[144 129 107 126  94 130 138 187 142 178 135 110 139 116 119 113 175 120
  77 127 148 141 162 166  96 104 133 120 118 152 109 142 135 148 153  86
  73 171 161  78 129 128 104 153 215 155 127] = (45)
[144 129 107 126  94 130 138 187 142 178 135 110 139 101 119 113 175 120
  77 127 148 141 162 166  96 104 133 147 118 152 109 142  93 148 153  86
  73 171 101  78 129 128 104 153 215 155 127] = (118)
[109 191  78  69  84 126  92 163 169 123 153 166 117 115 132 117  83 114
 132 122 147 157 130 100 102 145 150 157 133  79  79  98 159  89 110  98
 158  68 133 140 103 122 126 120 150  81 144] = (70)
[144 129 107 126  94 130 138 187 142 178 135 110 139 107 119 113 175 120
  77 127 148 141 162 166  96 104 133 147 118 152 109 142  93 148 153  86
  73 171 101  78 129 128 104 153 215 155 127] = (56)
[109 191  78  69  84 126  92 163 169 123 153 166 117 115 132 117  83 114
 132 122 147 157 130 100 102 145 150 157 133  79  79  98 118  76  98  80
 125 118 162 110 113 106 128 145 174 155 130] = (18)
present: [118 120 133]
no
present: [147 157]
yes
present: [215 155]
yes
present: [175 120  77]
yes
present: [138 187 142 179]
no
present: [169 124 153]
no
present: [150 157 133  79]
yes

[151 191 156 116 115 151 169 202 143 166 101 101  93 162 130 105 105 118
 158 152 124  74 133 194 121 126 176 104 123 112 114 116 180 102] -> (88)
[128 149 125 116 125 148 138 155 117 148 146 122 117 148 130 105 113 133
 147 144 136 137 133 135 121 126 173 113 131 118 114 116 135 141] -> (36)
[140 158 205 116  47 106 171  96 143 141 112 125 121 148  86  83 105 133
 157 152 150  64 133  69 121 155 173 128 131 136 159 116 139 168] -> (133)
[151 149 125 108 125 151 138 155 143 147 146 125 121 148 130 119 105 135
 140 152 144 138 133 145 121 126 127 123 109 121 102 116 149 141] -> (93)
[151 142 125 116 121 148 138 155 158 173 146 125 121 148 123 110 105 133
 157 156 150 137 141  92 116 116 173 113 160 117 114 116 140 145] -> (185)
[151 149 112 116  85 148 126 181  53 148 146  65  89 140  85  73 105 174
 191 125 150 137 133 126 121 126 162  87  98  96 114 105 133 158] -> (188)
[153 198 125 119 166 148 173 155 166 128 146 125 167 161 102 106 172 133
 171 159 150 125 133 149 121 114 173 148 132 132 108 116 162  56] -> (119)
[151 149 125  90 135 159 138 140 131 204 199 134 165 128 130  76 105 197
 157 148 193 137 157 145 144 133 173  87  94 161  86 116 137 125] -> (66)
[192 149 135 132 125 127 138 191 143 144 164 141  97 167 130 131 105  86
 149 152 150 137 132 149 116 126 173 113 171 121 174 116 140 141] -> (168)
present: [ 90 135]
yes
present: [105 113 133 147]
yes
present: [137 133]
yes
present: [148 193]
yes

[141 141 135 193] = (15)
[141 141 135  60] = (115)
[141 141 135 100] = (122)
[ 50 192 144 143] = (12)
[148  50 160 128] = (33)
present: [135  99]
no
present: [144 192  50]
no
present: [141 141]
yes
present: [141 135]
yes
present: [ 50 192 144]
yes
present: [141 135  60]
yes

[124 111 109 179 131 146 170  72 122 174  78]  (24)
[151 188 166  60 163 128  46  89  46 196 161]  (69)
[ 89  71 145  72 103 130 128  85 181 135  82]  (208)
[ 63 181 202 119 174 205  77  66 142  78 125]  (201)
[154  75 198 139 145 141 126 182  74 173  63]  (170)
[ 75 192 140 187 149 200 204 114  90 187 107]  (176)
[171 155  47 165  91 135 171  48 111 147 207]  (200)
[ 63 181 202 119 174 205  77  66 178  83  82]  (179)
[172 155  47 165  91 135 171  48 111 147 207]  (114)
[117  64 152  47 100 173 199 116 126 207 143]  (209)
[103 115 192 105 111  49  47  97 121 200  93]  (17)
[ 64 106 190 147 211 144 143  69 184 144 200]  (80)
present: [105 111]
yes
present: [145 141 126 182  74]
yes
present: [89 46]
yes
present: [ 64 106 190 147]
yes
present: [111 147 206]
no
present: [204 114  90]
yes
present: [205  77]
yes

[ 85 107 179 143] = (171)
[122 168 149 138] = (44)
[ 97 143 118 149] = (172)
[146  94 110 113] = (149)
[107 166 136 147] = (141)
[130  56 129 112] = (167)
[152 150 139 119] = (28)
[133 118 133 123] = (116)
[137 147 134 126] = (152)
[ 99 166 137 151] = (83)
present: [133 118 133 122]
no
present: [ 98 166 137 151]
no
present: [107 179]
yes
present: [131  56]
no
present: [ 85 106 179 143]
no
present: [149 118]
no
present: [168 149 138]
yes

[ 97 136 110 164 146 101 159 120 121 137 156  92 138 111 135 100 126 153
  75 164 126 109 129 184 165 134 123 110 132 123] = (126)
[ 95 148 113 158 146 106 158 118 104 142 143  96 123 110 122 102 130 167
  78 151 135 110 132 196 179 115 132 109 140 117] = (103)
[ 98 187 126 138 139 140 129 118  94 142 125 125 112 113  99 137 147 172
 125 120 139 122 130 184 176 102 142 117 154 116] = (101)
present: [132 196 179 115]
yes
present: [139 140]
yes
present: [123 110]
yes

[202 106 104 130 137  78 186  93 152] = (47)
[108 215 188 192 104 131 122 164 165] = (71)
[111 185 177 156 104 142 113 140 157] = (96)
[121 206 159 212 131 100 149 185 147] = (182)
[131 109 101 125 202  76 131 137  65] = (10)
[ 78 132 149 107  89 191  82 134 135] = (138)
[188 116 109 137 141  81 178 106 144] = (38)
[ 84 174 136 187 140 126 121 198 111] = (127)
[152 163 164 146  68 148 144 110 198] = (180)
present: [164 146  68 148]
yes
present: [140 126 121]
yes
present: [198 110]
no
present: [108 215]
yes

[ 98 109 143 149 140 131 119 166 146] : (11)
[175 169 146  79  86 143 116  98 113] : (128)
[210 161 123  74  61 133 125  51 124] : (63)
[149 145 141 113 100 120  97 104 123] : (4)
[124 107 101 150 162 116 147 155 119] : (95)
[ 96 103 140 141 162 127 136 118 152] : (104)
[171 155 141 103  89 147 106  66 111] : (27)
[187 194 147  67  84 128  86  68 103] : (129)
[ 45 104 129 200 205 106 161 204 126] : (61)
present: [142 116]
no
present: [ 67  84 128  86  68]
yes
present: [116  98]
yes

[105 161 175 167 130  58 154 130 163 125 134 126  94 165 140] = (50)
[ 79 180 129 134 139  97 173 131 160 119  92  87  94 159 138] = (31)
[ 66 172 148 152 172 141 156  86 115 150 104 102  94 150 133] = (20)
[187  92 151  91 136 136 153 126  93 130 123 177  94  86 105] = (58)
[105 188 156 125 168 104 143  73 155 162 126 109  94 121 160] = (112)
[121 139 126 149  66 163  82 131 186 141 159 135  94 146 158] = (91)
present: [148 152 172]
yes
present: [103 102]
no
present: [115 149]
no
present: [187  92]
yes

[188 168 172 120 123 120 154] : (113)
[179 175 145  99 151 106 135] : (109)
[184 151 198 155  82 143 171] : (108)
[104  95 136 206  93 119 160] : (147)
[155 164 114 111 184  68 141] : (137)
[110 103 142 139  74 188 109] : (62)
[165 139 179 159 107 119 179] : (155)
[149 156 123  58 151 146  93] : (136)
present: [155 164 114]
yes
present: [159 107 119 179]
yes
present: [151  58]
no

[117 138 130 115 136  59 139]  (77)
[117 138 130 115 130  59 139]  (25)
[117 138 130 115 136  59 135]  (49)
[150 134 106 120 149  59 139]  (82)
present: [138 130 114]
no
present: [117 137]
no

[115  77 177 167 126 119  60  51 166  93 154 143 181  92 156 141 135 119
  83 103 171 154 100 177  67 160 156 137 145 114 135  62  89 141] : (74)
[ 83  99 205 132 122 108  63 127 132 107 164 121 183  92  94 143 160 119
  87 152 173 190 100 184  78  93 123 113 106 104 164  45 104 147] : (130)
[115  77 177 167 126 119  60  51 166  93 154 143 181  92 156 141 135 119
  83 103 171 154 100 177  67 160 156 137  92 114 135  62  89 141] : (54)
[ 83  99 205 132 122 108  63 127 132 107 164 121 183  92  94 117 160 119
  87 152 173 190 100 184  78  93 123 113 106 104 164  45 104 147] : (57)
[ 83  99 205 132 122 108  73 127 132 107 164 121 183  92  94 117 160 119
  87 152 173 190 100 184  78  93 123 113 106 104 164  45 104 147] : (2)
present: [171 154 100 178]
no
present: [ 45 103]
no

[167 150 121 128 146 111 134 112 123 156 155 124 118 139 130 118 149 146
 140 166  92 133 155 189 118 120 112 157 144 164 135 135 128 146 120 141
 117 112 144 123 126 157 117 116 131 146] : (32)
[159 179 123 164 117 115 151  89 182 133 178 164 171 150 103  71 132 114
 129 124  97 154 154 157 100 127  93 131 159 197 147 151 159 153 112 180
  97 118 110  92 127 173 101  56 125  89] : (110)
[152 185 137 165 111 127 154 103 167 136 172 155 178 147 107  72 149 111
 131 120  94 159 162 163 112 125  81 140 155 206 135 141 158 160 112 176
  87 125 112  87 117 177 114  70 131  97] : (107)
[144 189 140 171 108 128 152  99 171 136 164 151 179 155 107  68 139 121
 131 125  84 148 168 174 118 140  80 147 151 207 131 136 158 160 112 182
  80 131 103  99 119 182 124  70 131  94] : (22)
[138 154 126 102 127 139 136 126 146 166 150 129 133 137 117 101 132 128
 120 160 105 141 191 138 101 122 111 122 120 164 126 149 140 141 104 141
 145  98 122 120  94 187 113 140 157 122] : (84)
present: [135 135 128 147]
no
present: [154  97]
no
present: [118 140  80 147]
yes
present: [154 103 167 136]
yes

[127 100 124 126 122 128  90 170]  (106)
[124 122 123 118 124 125 110 144]  (34)
[142 101 128 138 109 112 112 116]  (100)
[119 117 110 107 131 124 131 117]  (146)
[119 117 110 107 167 124 131 117]  (145)
[139 128  65 139 164 120 111 142]  (148)
present: [127 101 124 126]
no
present: [ 90 171]
no
present: [131 124 167]
no
present: [128 138]
yes
present: [117 110 107]
yes
present: [100 124 126 122]
yes
present: [139 128  65 139 164]
yes

[129  72 153 193 110 122 212 114 108 116 175 171 141 140  92 152 200 142
 131 186 117 115 154 100  65]  (59)
[163 119  74 134 113 113 138 162 120 138 148 124  56 112 148 166 137 153
  94 146 175  92 131 152 131]  (73)
[ 77  95 153 123 114 209 129 165 102 126 116 136 183 202 139 100  43  98
 165 106 126 147 154 150 141]  (90)
[130  96 140 165 119 125 177 121 116 123 157 153 136 133 108 143 173 134
 127 160 123 118 145 111  91]  (9)
[130  96 140 165 119 125 177 128 116 123 157 153 136 133 108 125 173 134
 127 160 123 118 145 111  91]  (53)
present: [108 114 212]
no
present: [127 160 123 118 145]
yes
present: [ 56 112 148 166]
yes
present: [136 133 108 125]
yes

